Here are some points:
[ 0.1 -0.2 -0.2 -0.2  0.3  0.4 -1.4  0.7 -0.2  0.8  1.  -0.4  0.7 -0.6
 -0.3  0.1]
[-0.9 -1.5 -0.9 -0.5 -1.4  2.9 -1.7  2.   0.3  0.6  1.1 -0.4  1.2 -2.8
 -0.5 -0.5]
[-1.2  0.4  1.6 -0.1 -0.2  0.2  1.2 -1.4  1.7  0.5 -1.  -2.4 -1.4 -0.9
  2.  -0.4]
[-1.   0.5  1.1  0.  -0.7 -1.   1.4 -0.9  1.2  0.8 -1.1 -1.6 -1.5 -0.6
  0.2 -0.5]
[ 1.9 -0.4 -1.1  1.   1.8 -1.2 -1.1  0.6 -3.  -1.4  1.8  2.7  1.6  3.7
 -2.5  0.5]
[-1.4  1.4  1.8 -1.3 -1.3 -1.4  2.6 -1.3  2.1  0.2 -3.1 -3.3 -2.5 -2.4
  1.9 -0.7]
[-0.4  0.5  0.6 -0.5 -0.1 -0.6  1.3 -0.2  0.7  0.1 -1.5 -0.8  0.1 -0.9
  1.2  0.5]
[ 0.2  0.3  0.2  0.4  0.9 -1.2  0.8 -1.1 -0.3 -0.2  0.1  0.3  0.9  2.2
 -0.1  0.1]
[ 0.7  0.8 -0.6  1.1  1.3 -1.8  0.4 -0.7 -1.  -0.8  0.5  1.  -0.1  3.5
 -1.1  0.1]
[-1.  -0.1  0.4 -0.2 -0.8  1.5  0.1 -0.2  1.8  1.5 -0.6 -1.4 -0.9 -2.3
  1.6 -0.3]
[ 1.6 -1.6 -2.3  1.   0.   2.6 -3.3  2.8 -2.2  0.   3.   3.   2.8  1.1
 -1.6  1.1]
[ 0.9  0.2  0.4  1.   0.7 -1.4 -0.3 -0.1 -1.6 -0.5  0.5  1.6  0.9  2.9
 -1.3  0.3]
[-0.5  0.   0.4 -0.4 -0.6 -0.5  0.5 -0.2  0.2  0.6 -0.2 -1.   0.  -0.1
  0.5  0.2]
[-0.2  1.4  1.1  0.   0.7 -2.3  2.6 -1.6  0.8  0.  -1.8 -1.7 -1.7  1.
  1.1 -0.2]
[ 0.2  0.3 -0.2 -0.3  0.1  0.4  0.1  0.4 -0.7 -0.3  0.   1.2  0.4  0.1
 -0.3 -0.1]
[ 0.5  1.   0.5 -0.7  0.8 -2.   1.2 -1.2  0.3 -0.5 -0.4 -0.4 -0.2  1.3
 -0.2 -0.1]
[-0.2  0.1  0.9  0.6  0.2 -0.2  0.2 -0.4 -0.2 -0.5 -0.4  0.  -0.2  0.3
 -0.3 -0.1]
[-0.2  0.   0.5 -0.3 -0.9  0.5  0.1 -0.1  0.2  0.2 -0.4 -1.2 -0.3 -1.2
  0.  -0.1]
[-0.8  0.1  0.3 -0.3 -1.5  0.7  0.2 -0.1  1.1  0.4 -0.6 -1.1 -1.4 -1.9
  1.  -0.7]
[ 0.8 -0.2 -1.1  0.2  1.2 -0.6 -0.4  0.3 -1.  -1.6  1.2  1.7  0.1  2.1
 -1.6 -0.7]
[-0.5  0.2 -0.4 -0.3  0.5 -1.4  0.1 -0.3  0.7  0.8  0.6 -1.2 -0.5  0.2
  0.6 -0.2]
[ 0.6 -0.7 -1.4 -0.2 -0.6  1.3 -1.2  1.2 -1.1 -0.4  1.4  2.3  2.1  0.4
 -0.5  0.4]
Here are 12 more points, each followed by its number:
[-0.6  0.6  0.7 -0.5 -0.7 -0.9  1.6 -0.8  1.3  0.4 -1.6 -2.2 -1.4 -1.3
  0.6  0.2] 0
[ 1.  -0.3 -0.9  0.1  1.1 -0.2 -0.6 -0.3 -0.5 -0.7  0.9  1.   1.4  1.7
 -1.7  0. ] 1
[ 0.7  0.8  0.7  0.1  1.2 -1.9  0.  -0.9 -0.6 -1.   0.   0.7 -0.9  2.9
 -0.1  0.1] 2
[-1.1  1.2  1.9 -0.9 -0.4 -1.7  2.3 -1.1  1.3 -0.2 -2.4 -1.8 -1.1 -1.2
  2.1 -0.2] 3
[-0.3  0.5  1.2 -0.6  0.6 -1.3  1.6 -0.7  1.5  0.1 -0.9 -2.2 -1.  -0.3
  0.5  0.2] 4
[ 0.8  0.5  0.3  0.5  2.7 -2.6  1.2 -1.5 -0.5 -1.  -0.4  0.1 -0.6  2.7
 -0.5 -0.1] 5
[-0.3  0.1 -0.6  0.1 -0.6  0.7  0.3  0.3 -0.4 -0.1 -0.3  0.1 -0.3 -0.4
  0.2  0.1] 6
[ 1.  -0.4 -1.   0.5  1.7 -0.7 -0.6  0.9 -1.4 -0.8  1.3  1.3  1.8  2.2
 -1.   0. ] 7
[-0.4  0.8  0.5 -0.5 -0.1 -1.9  1.6 -1.1  0.8 -0.3 -1.3 -0.4 -1.   0.8
  1.2 -0.2] 8
[ 0.   0.9  1.4  0.1  1.3 -2.1  1.3 -1.4  0.  -0.5 -1.  -1.  -1.6  2.
  0.4 -0.1] 9
[-0.1  0.2 -0.2  0.7 -0.1  0.6  0.2  0.2  0.1  0.1 -0.1 -0.1  0.5 -0.8
 -0.5  0.2] 10
[-1.4 -0.1  0.4 -1.3 -2.3  1.8 -0.1  0.6  1.8  1.1 -0.5 -2.  -0.8 -5.2
  1.6 -0.4] 11
Which three of these numbered points are nearest to each point below, ignoring the 2 directions in which the first points spread most? Their numbers follow each, nearest first.
[-0.9  0.4  0.8 -0.4 -2.   0.5  0.4  0.3  1.4  0.9 -0.9 -2.5 -1.3 -2.3
  0.4 -0.1] > 0 10 11
[-0.5 -0.5  0.4  0.4 -0.3  0.5 -0.8  0.  -0.2  0.   0.2  0.4 -0.3  0.4
 -0.3 -0.4] > 9 2 6
[ 0.2 -0.7 -0.7  0.1 -0.7  2.4 -1.9  1.8 -0.7  0.1  1.2  1.3  1.9 -1.7
  0.3 -0.1] > 3 8 11
[-0.6  0.7  0.   0.8  0.  -0.5  0.6 -1.1 -0.1 -0.7 -0.6 -0.5 -0.8  0.6
  0.4 -0.4] > 6 10 9
[-0.7 -1.7 -1.1  0.5 -0.3  2.1 -1.4  1.4 -0.2  0.8  1.4  0.8  1.6 -0.9
 -0.3  0.4] > 7 10 5
[ 1.8  0.  -1.   0.9  1.1 -0.6 -1.5  0.7 -1.3 -0.5  1.7  2.6  1.5  3.5
 -1.8  1. ] > 2 0 9
[ 0.2 -0.1 -0.4  0.4 -0.3  1.5 -0.9  0.3 -0.7  0.1 -0.1  1.1  0.1 -0.3
  0.4 -0.5] > 6 2 8
[ 0.4 -0.7 -0.5  0.2  0.1  1.  -0.4  0.4 -0.4 -0.3  0.7  0.5  0.5  0.3
 -1.6  0. ] > 1 0 10
[-0.6 -0.2  0.9 -0.4 -0.3 -0.2  0.3 -0.6  1.4  0.3 -0.7 -1.2 -1.8 -1.1
  1.1 -0.6] > 2 9 5
